[116 152 176  90 124 126 172  89]  q358
[128 105  89 154 148 128  88 137]  q81
[153 124 124 128 111 140 119 168]  q584
[111 101  76 169 159 117  83 119]  q663
[115 153 179  87 126 126 174  83]  q355
[112 106  84 163 155 118  91 120]  q805
[117 104  80 166 150 120  87 131]  q484
[116 151 179  85 130 128 171  81]  q230
[121  94  76 161 167 127  72 122]  q483
shift +1: [176] => [177]
shift -1: [126] => [125]
shift +1: [179  85] => [180  86]
shift +1: [101  76 169 159] => [102  77 170 160]
shift -1: [120  87] => [119  86]
shift +1: [121  94] => [122  95]

[158 121 179 132 139] = q567
[149 115  86 134 126] = q684
[104 123 124 131 100] = q200
[ 94 122 125 134 169] = q936
[154 122  67 142 130] = q658
shift -1: [123 124] => [122 123]
shift +1: [122 125] => [123 126]
shift +1: [ 94 122 125 134] => [ 95 123 126 135]
shift +1: [94] => [95]
shift +1: [67] => [68]
shift +1: [149 115  86 134] => [150 116  87 135]

[108 112 131 112 139 112 118 125 122 126 132 126 105  88 129 116 117 123
 125 132  97  90 123 108 139 126 121 135 138 111 123 142 121 129 148 107
 152 129 153 141 147  97] : q935
[124 120 135 133 138 135 147 127 120 129 128 118 128 128 145 104 119 133
 118 136 121 140 146 121  97 135 121 122 144 153 151 120 137 133 138 120
 136 116 132 130 118 130] : q668
[147 140 120 122 140 126 130 120 127 117 176 150 138 131 130 182 132 125
  96 135 127 161 149 143 131 154 138 117 119 125 121 123 137 135 108 129
 119 100 134 107 122 118] : q953
[122 117 114 143 135 124 101 116 131 121 142 142 129 112 106 151 124  96
 125 105  97 146 100 120 129 137 132 153 145  92 106 143 130 129  92 122
 135 129 150 115 140 120] : q937
[122 134 127 137 104 127 108 134 142 131  98 128 140 146 121 129 140 127
 162 106 141 125 100 134 150 111 133 147 121 106 104 133 119 120 107 145
 115 158 111 127 135 125] : q973
[122 134 122 137 104 127 108 134 142 131  98 128 140 146 121 129 140 127
 162 106 141 125 100 134 150 111 133 147 121 106 104 133 119 120 107 145
 115 158 111 127 135 149] : q837
[139 128 136  94 147 106 113 124 122 127 156 134 108  92 135 145 117 126
 110 138 108  93 141 130 151 138 125 129 120 103 123 151 120 131 151 106
 142 113 144 135 147  88] : q143
[100 119 110 146 112 123 121 131 135 134  91 129 125 129 103 111 132 113
 159 112 128 103  96 116 150 103 130 141 127 114 108 128 120 125 120 137
 126 167 133 138 135 133] : q903
[115 122 119 159 117 142 122 126 136 128 105 125 145 149 111 119 136 118
 144 105 128 160 105 125 117 121 131 148 142 128 117 125 133 122  94 138
 119 145 122 121 122 155] : q383
[123 118 112 154 108 141 149 135 132 127 104 134 145 171 117 129 143 131
 146 124 161 153 119 135 127 116 135 119 119 153 127  99 138 127 108 154
 104 149 111 120 107 152] : q735
shift -1: [128 160 105] => [127 159 104]
shift +1: [142] => [143]
shift +1: [145] => [146]
shift -1: [145 171 117] => [144 170 116]
shift -1: [122] => [121]

[ 74 169  93  85 184  92] = q873
[185  88 121 148 172 185] = q528
[172 183 121  74 104 102] = q277
[178 102 105 144  71  86] = q717
[118 120 188  68 136  91] = q490
[102 173 156 100  86 137] = q900
[138  88 162 165 166 148] = q487
[160 120 188  68 136  91] = q225
[ 79  79 100  78  89 118] = q969
[127 151 154  73  86  75] = q545
[175 179 176 181  86 181] = q841
[ 88  76 137  76 137 111] = q588
shift +1: [172] => [173]
shift +1: [166] => [167]

[107 160 103 151 149  79 184 107 131 181 155  70  79 159  87 140 125 174
  83 112 178 160  76 159  92 123 135 164  92 156] -> q281
[ 84 114 159 105  99 160  85 116 142 162  74 146 135  88 113 155 128 177
 133  80 137  80 165 154  71  73  83 160 158 154] -> q964
[178 140 164 124 109 137 107  76 127 146 130 138 101 183 178 155 122 143
  71 159 182 100 160 100  84 185  70 114 154 146] -> q707
shift -1: [ 76 127 146] => [ 75 126 145]
shift +1: [131 181] => [132 182]
shift -1: [159] => [158]
shift -1: [ 76 159] => [ 75 158]
shift +1: [184] => [185]
shift +1: [127 146 130 138] => [128 147 131 139]
shift +1: [159 105] => [160 106]

[124  99 129  79 110  71 133] = q950
[147 102 126 122 110 117 149] = q323
[124 102 126 122 110 117 149] = q810
[151 156 127 170 133 176 116] = q954
[ 97  85 129  77 114  72 145] = q836
[124 102 126 122  98  96 161] = q929
shift -1: [102] => [101]
shift -1: [114] => [113]

[128 127 127 126 127 128 127] -> q614
[126 130 129 129 129 127 128] -> q862
[128 128 128 128 128 128 128] -> q974
[117 139 140 123 140 129 119] -> q632
[127 129 129 127 129 128 127] -> q793
[127 130 128 130 128 126 130] -> q620
[ 83 174 177 111 177 131  93] -> q580
shift -1: [111] => [110]
shift +1: [83] => [84]
shift -1: [123 140] => [122 139]

[122 108 181 140 130 126  82 130 131 139 118 149 120 121 148 132] : q79
[129 145  81 108 137 110 182 129 147 129 136  97 152 128 121 133] : q915
[127 124 134  92 122 141 140 123 140 126 130 115 123 131 135 140] : q129
shift +1: [147] => [148]
shift -1: [130] => [129]
shift +1: [136  97 152 128] => [137  98 153 129]
shift +1: [130] => [131]

[136 140  99 141 165] : q755
[ 97 140  99 141 165] : q481
[ 83 145  85 145 181] : q703
[139 124 138 123 116] : q561
shift -1: [99] => [98]
shift -1: [136 140  99 141] => [135 139  98 140]
shift +1: [136 140  99] => [137 141 100]
shift +1: [ 83 145] => [ 84 146]
shift +1: [145  85 145] => [146  86 146]
shift -1: [145  85 145] => [144  84 144]
shift -1: [140  99] => [139  98]

[124 101 119 127 129 126 130 127 123 121 125 124 129 127 151 118 128]  q700
[132 124 136 133 127 134 123 132 129 130 119 128 132 130 124 130 126]  q288
[126 133 136 126 111 132 124 130 135 127 131 126 128 129 131 141 126]  q749
[124 101 119 127 129 126 130 127 123 121 125 124 126 127 151 118 128]  q985
[136 138 120 127 125 132 137 121 126 132 137 139 128 129 104 142 136]  q485
[141 138  99 128 128 118 136 124  93 106 107 128 127 118 116 130 125]  q501
[138 139 131 132 119 124 127 128 128 130 125 128 131 130 116 143 125]  q201
[122 138  99 128 128 118 136 124  93 106 107 128 127 118 116 130 125]  q221
[121 112 124 123  72 131 124 120 129 113 133 136 126 127 118 171 131]  q679
shift -1: [126] => [125]
shift -1: [120 127] => [119 126]
shift +1: [127 151 118] => [128 152 119]
shift -1: [119 124] => [118 123]
shift -1: [131 126] => [130 125]
shift +1: [141] => [142]

[137 154 156 143 170 145 132 121 129 157 142 142 124 137  99] = q894
[137 154 112 143 170 145 132 121 129 157 142 142 124 137  99] = q638
[124 145 117 124 119 165 130 107 146 127 134 141 155 108 100] = q946
[118 132 121 130 137 137 123 129 127 137 126 135 142 135 129] = q773
[118 132 121 130 137 137 123 129 137 137 126 135 142 135 129] = q210
shift -1: [146 127 134] => [145 126 133]
shift +1: [165] => [166]
shift +1: [137] => [138]

[131 148  93  99] = q677
[134 149  83  89] = q757
[142 145  72  90] = q846
[142 145  72  88] = q252
[131 137  92  99] = q778
shift +1: [134 149  83] => [135 150  84]
shift -1: [142] => [141]

[127 122 125 134 130 125 169 133 126 128 125 177 113 128 125 130 117 132
 125 127 130 140 128 130 109 125 154 131 140 128 133 126 129 131 127 133
 128 128 122 125 130 132 128 126 124 120 148 137 127 127 129 134 128 157
 127] = q897
[129 127 139 120 129 131 104 126 130 127 130 112 138 128 127 127 118 131
 128 129 128 129 127 121 144 130 121 129 118 130 125 129 130 125 130 124
 128 128 137 127 128 130 128 134 127 156 128 118 131 129 128 125 129 139
 128] = q619
[129 128 133 124 128 130 113 126 129 127 129 118 133 128 127 127 121 129
 128 129 128 129 128 124 136 129 120 128 122 129 126 128 129 126 129 126
 128 128 131 128 126 130 128 131 128 143 129 123 129 129 128 126 128 130
 128] = q983
[125 128 122 130 124 122 123 128 133 130 126  88 136 128 139 129 173 119
 134 127 125 106 128 138 136 129 139 125 139 129 128 130 125 129 127 123
 127 128 136 129 144 115 128 126 131  96  91 127 126 128 127 127 126  93
 131] = q472
shift +1: [104 126 130] => [105 127 131]
shift +1: [130 125 129] => [131 126 130]
shift +1: [127 127] => [128 128]
shift +1: [129] => [130]
shift -1: [130 128] => [129 127]

[155 139 107 132 140  94 113] -> q84
[155 139 107 132 140  97 113] -> q945
[144  97 185 119 124 131 119] -> q473
[102 134 113 125  98 146 126] -> q790
[190 122 142 125 101 106 123] -> q159
[128 172 157 128 135 149 148] -> q341
shift -1: [134 113 125  98] => [133 112 124  97]
shift -1: [157 128 135] => [156 127 134]
shift +1: [144] => [145]
shift +1: [142] => [143]
shift -1: [113] => [112]
shift +1: [139] => [140]
shift -1: [155 139] => [154 138]

[130 124 142 154 133 125 108 132 122] -> q750
[128 124 142 121 123 144 110 123 115] -> q227
[134 134  96 121 127 138 166 134 127] -> q376
[141 138  84 131 151 139 173 139 131] -> q150
[128 105 158 121 127 116 107 130 132] -> q987
[122 135 104 113 115 121 151 124 135] -> q554
[122 135 104 113 138 121 151 124 135] -> q692
shift +1: [138  84 131] => [139  85 132]
shift +1: [121 123] => [122 124]
shift +1: [121 151] => [122 152]
shift +1: [108] => [109]

[126 130 126 138 128 129 128 134 124 128] = q464
[128 130 153 152  83  77 139 153 128 122] = q469
[128 130 153 152  83  77 139 153 132 122] = q880
shift +1: [126 138] => [127 139]
shift +1: [152  83] => [153  84]

[139 142 128 141 123 107 142 135 129 116 116 167 145 130 160 133 155 110
 140 138 114 116 130 135 133 130 138 133 122 123 138 126 122 148 105 134
 123] -> q452
[124 135 125 116 141 136 103 118 149 135 112 124 106 122 115 138 114 146
 123 131 142 115 113 129 108 135 131 128 134 138 137 138 128 104 132 143
 134] -> q723
[124 135 125 116 141 136 103 118 149 135 112 124 106 122 115 138 114 146
 123 131 142 115 113 129 108 135 131 128 134 140 137 138 128 104 132 143
 134] -> q365
[136 138 144 146 142 100 130 148 125 126  83 125 146 127 132 118 111 121
 127 122 148 110 125 131 132 142 132 129 125 129 113 123 141 137 133 136
 121] -> q240
[136 138 144 146 142 100 130 148 125 126  83 125 146 127 132 118 111 121
 134 131 122 116 130 128 138 154 134 129 135 142 143 110 128 120 115 142
 101] -> q491
[116 129 110 117 142 114 112 121 133 143 113 120 114 122 141 130 125 140
 131 133 132 119 126 133 149 119 153 126 107 139 111 133 137 120 126 125
 114] -> q685
shift -1: [132] => [131]
shift +1: [128] => [129]
shift -1: [118] => [117]

[126 118 168 144 129 138 117 116 111 131 117 115 105 134 121 172 118 146
 126]  q718
[101 139 141 146 161 117 107 133 113 120 163 150 131  95 137 134 154 146
 147]  q848
[130 124 128 113 141 136 117 116 111 125 149 114 120 128 154 124 131 145
 128]  q982
shift +1: [101 139] => [102 140]
shift -1: [128] => [127]
shift -1: [150] => [149]
shift -1: [145] => [144]
shift +1: [125 149] => [126 150]

